128 stands for zero in the data rows.
Some points:
[159 162 104 156 124   2 151 151 103 156 108 137 115 145 106  84 115 147 102 115 143  83 116 159 192 157 195 111 174 121 103  91 160 140  98 128 115  93 154 144 138 145  88 134 136  56  92 116 119 128 144 136 116 129 129 125 180 118 163 183 167 128 118 154]
[145  84 106 141 137 130 128  87 138 128 172 100 133 104 161 122 111 103  72 153 101 176 162 111 136 113  62 110  87 112 117  89 140 189 135 131 102  70 116 102 171 207 113  91  88 116 125  90  86 165 167  94 100 166  96 124 144 156 143  93 143 157 115 111]
[184 146 136  81  32 103 145 132 114  62 110 149 130 111 124 163 140 182 153 115 138 143 138 103 214  81  68 213  64 135 131  34 155 171 171 167 155 163 131  50 158  97 145  96 107 135 144 119 109 143 131  91  87 144 124 136  79 138  90  95 126 161 150  58]
[154 181 132 117 159  77 138 161 139  68 145 132 103 108 137 112 146 109 174 135 130 117 129 103 192  97  87 185 113 123 158  96  50 100 109 107 130 102 178 111 129 135  91  96 141  81 114  87 120 140 152 116 118 141 137 128 152 143 160  65  72 111 141 154]
[ 69  94 176  97 179 177  51 180 176 131 104 168 138 152  84 184 129 162 162 100 170  86 106 106  84 113 149 164  81 102 154 160  94 116 147 138 163 176 105 144  72  95 141 142 135  58 112 120 130 124 140 127 150 132 181  82 138 103  92  94  89  88 155 167]
[149  28 101 161 174 180 158 109  88 174 133  92 176 119 140  72  87 183 133 159  95 176 164 142 127 147 133 115 154  95 122 142  62 175 173 135 149 130  62 119  38 148  76 112  86  99 130 111  97 155 154  92 112 147  83 161 148 169 161 168  88 155  81  86]
[ 97 165 126 138 146 154 127  95 125 161 161  99 149 109 154  79 110 106  97 154 109 156 133 106 127 117 110 178  82 102 124 145 149 148 119 127 141 141 125 128 101 197 116 103 101  78 113  97  98 159 165 108  89 157 108 144 149 157 171 112  60 121 128 163]
[112  95 114 167 164 100 190  86 102 182 119 113 140 143 115  92 103 166  71 135 112  75 116 160 183 175 172  88 169 134  89 104 133  97 111 111 102 101 124 142 195 120 122 135 132 139 114 156 123 127 117 123 116 120  99 143 159 131 172 159 216 127 100  67]
[110  91 136 133 123  91 152 120 145  77 142 118 102 123 137  99 140 113  49 139 104 147 136 166  78 161 152 100 164 174 121 183 164 155 136 114 112 109 152 111 184  86 182 180 178 132 169 204 200  63  59 192 187  54 116 129 142  96 115 177 150 144 105  88]
[131 134 159  87  58 174 105 126 156  75 102 160 129 133 101 150 131 177 154  90 157  99 120 109  73 105 142 113 150 126 137 117  87 181 147 157 159 200 153  98 128 113 134 161 135 165 175 123 126 132 125 136 124 126 155 110 112 103  96 116 183 100 163 111]
[161 199 168  92 135 186 121 108 148 129 132 136 150  92 145 113 123 105 154 139 139 152 143  98 127  89 117 158 102 108 168 112 187 111 202 136 163 178 131 119  63  97 180 192 138 163 124 136 163 105 105 147 142  98 127 125  94 102 153 125 107 134 129 141]
[ 77 139 115 135 108 181  94 144 149 160 156 118  95 134 162 121 140 107  77 145 125 131 126 108 106  97 140 214 116 153 141 145  66  31  66 109 123  62 138 174  84 188 119  98 138 109  74  84 106 163 155 106 114 168 136 133 155 150 157  81 111 141 139 125]
[156 131  92 167 161 104 152 127  95 186  58 170  85 211  55 109 163 146 129  73 163 127  54 193 182 189 145  96 149 197  96 249 192  52 117  68  69  92 193 199 167 132  91 107 152 100 178 121 128 128 126 111 128 125 165 106 119  97  92 163 121  89 139 165]
[145  41  64 168 109 100 139 104  85 151 177 128  29 186 152 143 215  22 100 112 120  99  90 175 140 173 152  96 161 219   7  76 169  64 134   7  23 132 173 213 149 158 133 141 152 203 146 137 130 123 102 134 139 114 134 104 142 139 126  94 120 117 135 189]
[181 120 120 127 122 182 149  92  87 136 148  89 163  89 163 103  93 164 171 169  91 163 171  93 103  88  94 119  60 136 146  54 151  93 195 168 141 157  60  81 137 163  78  96  74  67 114 103  87 163 153  69  87 160  96 191 150 174 165 131 105 172 100 105]
[ 95 172 112 148 202 172 142  97 145 175 155  97 154 108 157  69 102 114 130 156 106 155 153 129  87 133  85 137 123  66 152 151  49 121 167 159 147 175  91 103 143 150  79  81  81  89  66  85  98 167 160 132  99 178 103 132 177 158 157 179 112 171 114 131]
[114 103 135 151 152 154 154 158 124  92 123 111 159 122 118 126 107 138  56 138 115 140 142 187  75 184 161  71 160  66 120 139 163 160 117 138 134 149  88 150 114 117 161 154 146 181 196 167 171  78  71 159 164  88 132 154 203 123 179 149 154 104  84  93]
[167 135 110 138 137  67 150 116  89 130 178 120  78 128 172 108 184  80  94 140 111 165 140 105 157  95 138  95 119 164  85  62 191  72  64  66  82 113 166 123 170 177 118  72 113 140 113  94 101 164 155  73  61 153 103 118 116 159 116 111  65 179 145  60]
[ 69 170 134 100  89 164 101 139 154 120  94 160 130 148 108 196 154 152 166  98 173  59  96 117 121 110 144 104 156 138 139 140 136 128 136 138 136 114  92 132 124 172 118 129 142  94 107 125 115 133 123 129 123 149 168  97  67 117 119  79  94 120 178 127]
[115 112 144 126  72 151 110 180 154 106 149 123 108 115 135 157 134 106  77 130 119 138 150 100 171 113  78 163  55 112 149 126 146 138 102 114 119 105 195 100 187 137  84 115 105 110  90 134 125 138 127 103 150 140 118 115  79 138 136  62 111 154 150 143]
[143  48 101 139 100 124 134 119  94 110 131 108 159 105 131 103 102 168 130 150  87 163 166 135 143 125 137 144 148 139 152 132 218 184 144 148 138 129  96  73 129 101  99 107 104 207 101 117 116 139 136  92 116 139 111 176 189 148 160 172 168 151 101  90]
[ 93 188 178  99 122 160  93 180 185  75 130 142 135 122 113 170 123 130 163 122 130 115 125 106 152 121 129 111 122 107 164 163  49 112 168 154 172 190  87 119  96 118 148 160 171 175 173 171 166  91 116 192 159  94 166 100 115  96  70 161 169  73 142 190]
[189  97  73 209 212 103 188  78  81 180 140  65 193 108 126 144  42 191 163 181  52 128 165 190 159 189 194  93 201  68 140 153  86 163 181 155 142 204  89 100  87 154 112 105  83  73  71  85 100 160 191  93  86 158  67 197 130 167 132 153 146 174  41 105]
[ 68 173 177  92 133  79 103 169 168 116 121 138 138 104 121 175 139 123 178 125 152 166 117  98  70 103 130 145 117 117 183 115 114 177 199 173 153 178 113 113 119 111 158 112 172 168 158 159 160  94  87 161 163  87 135 114  54 101  82 124 192 132 150 178]
[ 99 113 137 132 117 181 130 158 151 140 122 140 125 144 113 123 135 128 170 111 149  88 120 140 124 145 134  98 152 113 115 179 167 128  79 131 116  90 129 152 163  76 170 162 120 129 158 121 115 131 116 117 146 133 148 113 129 120 111 167 118 127 143 190]
[ 97 133 133 130 101 110  86 153 134 151  91 156 123 163  89 159 117 153 161  98 139  66 106 143  78 149 137 108 130 131 123 125  50 145 125 124 121  98 141 154 137 101 167 155 132 162 192 133 141 119 125 137 137 127 158 101 128 105 121 150  77  77 134 166]
[ 79  92 140 118 102  72  92 168 163 127  46 183 123 196  50  86 119 180 206  64 182 127  57 152 151 154 127 108 155 150 135 115 126 106  87 141 114 143 150 174 133 156 145 146 148 125 110 130 123 132 131 145 148 143 176  79  69  88  92 106 148  92 169 156]
[182 172 109 118 193 113 168 130  99 127 106 129 124 143 122 109 152 125 107 127 132 123 101 137 134 131 161  99 130 180 113 145 154 132  81 110 120  77 148 125 138  71 175 150 129 168 128 147 134 120 140 160 139 121 129 121 121 134 141 164 182 133 132 168]
[135 121 148  99  99 131 130 183 106  98  77 155 132 125  99 121 150 139 173  99 136  59 119 133  95 126 133 120 154 133 146 145 181 172 120 114 141 116 140 133 129 119 168 150 153 138 154 183 194  74  70 140 169  66 127 112  80  84  53 158 184  87 133 138]
[103 189 157 113 140 109  75 128 148 104 177 108 129  88 178 191 145  51 121 155 112 195 158 105  94 108  53 166  80 125 143 148 108 135 130 138 155 156  72 127  50  60 155 193 148 176 163 157 169  84 101 161 145  82 124 107 127 109 161 148 167 114 119  97]
[156 133 138 108 116  68 120  82 125  98 137 147 109 138 142 187 136  99  57 110 171 112 119 108 148 100  73 153 159 126 109  93  91  77  63 142 120  66 140 130 149 150  88 105 120 108 102 115 106 148 144 134 103 143 143 118  87 133  94  76  92 129 154 179]
[ 76 159 149 108 107 172 101 141 171 125 173 102 136  87 181 179 104  42 103 158 120 191 146  77  60 102  81 173  93 101 158 136 159 124 143 153 149 140 180 144 105 100 143 146 153 106  90 146 129 128 121 164 151 140 115 139 176 144 124 100  66 117 136  62]
[165 129 120 106  80 137 133  77 116 122 126 144 111 122 125 132 164 104 101 116 160 147 133 102 171 100 172 103 140 157 110  95  28  92  82 125 113  85 139 137 201 107 131 120 128 134 118 140 132 114 110 117 135 108 134 140  86 126  90  92 107 118 137  98]
[179 102 107 151 148 144 144  73  95 185 110 115 148 131 135  69  96 136 198 139 111  84 133 156  95 160 170 101 133 123 104 193 176 161 103 128 131 121 102 129  62  94 123 106 110 166 138 138 134 119 134 162 149 120 104 176 155 129 157 145 144 155  88  95]
These points spread out most along one direction. Take the direction at right angles to it along which they spread out most. Go by this last direction. How far along it is each point below, from 0 to 99? 50 is the average, and the first point above lies past it. One standard deviation of the points above along it is 16.
[131 134 159  87  58 174 105 126 156  75 102 160 129 133 101 150 131 177 154  90 157  99 120 109  73 105 142 113 150 126 137 117  87 181 147 157 159 200 153  98 128 113 134 161 135 165 175 123 126 132 125 136 124 126 155 110 112 103  96 116 183 100 163 111] --> 36
[ 76 159 149 108 107 172 101 141 171 125 173 102 136  87 181 179 104  42 103 158 120 191 146  77  60 102  81 173  93 101 158 136 159 124 143 153 149 140 180 144 105 100 143 146 153 106  90 146 129 128 121 164 151 140 115 139 176 144 124 100  66 117 136  62] --> 28
[165 129 120 106  80 137 133  77 116 122 126 144 111 122 125 132 164 104 101 116 160 147 133 102 171 100 172 103 140 157 110  95  28  92  82 125 113  85 139 137 201 107 131 120 128 134 118 140 132 114 110 117 135 108 134 140  86 126  90  92 107 118 137  98] --> 58
[189  97  73 209 212 103 188  78  81 180 140  65 193 108 126 144  42 191 163 181  52 128 165 190 159 189 194  93 201  68 140 153  86 163 181 155 142 204  89 100  87 154 112 105  83  73  71  85 100 160 191  93  86 158  67 197 130 167 132 153 146 174  41 105] --> 53
[ 68 173 177  92 133  79 103 169 168 116 121 138 138 104 121 175 139 123 178 125 152 166 117  98  70 103 130 145 117 117 183 115 114 177 199 173 153 178 113 113 119 111 158 112 172 168 158 159 160  94  87 161 163  87 135 114  54 101  82 124 192 132 150 178] --> 27
[ 97 165 126 138 146 154 127  95 125 161 161  99 149 109 154  79 110 106  97 154 109 156 133 106 127 117 110 178  82 102 124 145 149 148 119 127 141 141 125 128 101 197 116 103 101  78 113  97  98 159 165 108  89 157 108 144 149 157 171 112  60 121 128 163] --> 43
[182 172 109 118 193 113 168 130  99 127 106 129 124 143 122 109 152 125 107 127 132 123 101 137 134 131 161  99 130 180 113 145 154 132  81 110 120  77 148 125 138  71 175 150 129 168 128 147 134 120 140 160 139 121 129 121 121 134 141 164 182 133 132 168] --> 64
[149  28 101 161 174 180 158 109  88 174 133  92 176 119 140  72  87 183 133 159  95 176 164 142 127 147 133 115 154  95 122 142  62 175 173 135 149 130  62 119  38 148  76 112  86  99 130 111  97 155 154  92 112 147  83 161 148 169 161 168  88 155  81  86] --> 47
[167 135 110 138 137  67 150 116  89 130 178 120  78 128 172 108 184  80  94 140 111 165 140 105 157  95 138  95 119 164  85  62 191  72  64  66  82 113 166 123 170 177 118  72 113 140 113  94 101 164 155  73  61 153 103 118 116 159 116 111  65 179 145  60] --> 69
[154 181 132 117 159  77 138 161 139  68 145 132 103 108 137 112 146 109 174 135 130 117 129 103 192  97  87 185 113 123 158  96  50 100 109 107 130 102 178 111 129 135  91  96 141  81 114  87 120 140 152 116 118 141 137 128 152 143 160  65  72 111 141 154] --> 46
[145  84 106 141 137 130 128  87 138 128 172 100 133 104 161 122 111 103  72 153 101 176 162 111 136 113  62 110  87 112 117  89 140 189 135 131 102  70 116 102 171 207 113  91  88 116 125  90  86 165 167  94 100 166  96 124 144 156 143  93 143 157 115 111] --> 50
[143  48 101 139 100 124 134 119  94 110 131 108 159 105 131 103 102 168 130 150  87 163 166 135 143 125 137 144 148 139 152 132 218 184 144 148 138 129  96  73 129 101  99 107 104 207 101 117 116 139 136  92 116 139 111 176 189 148 160 172 168 151 101  90] --> 50
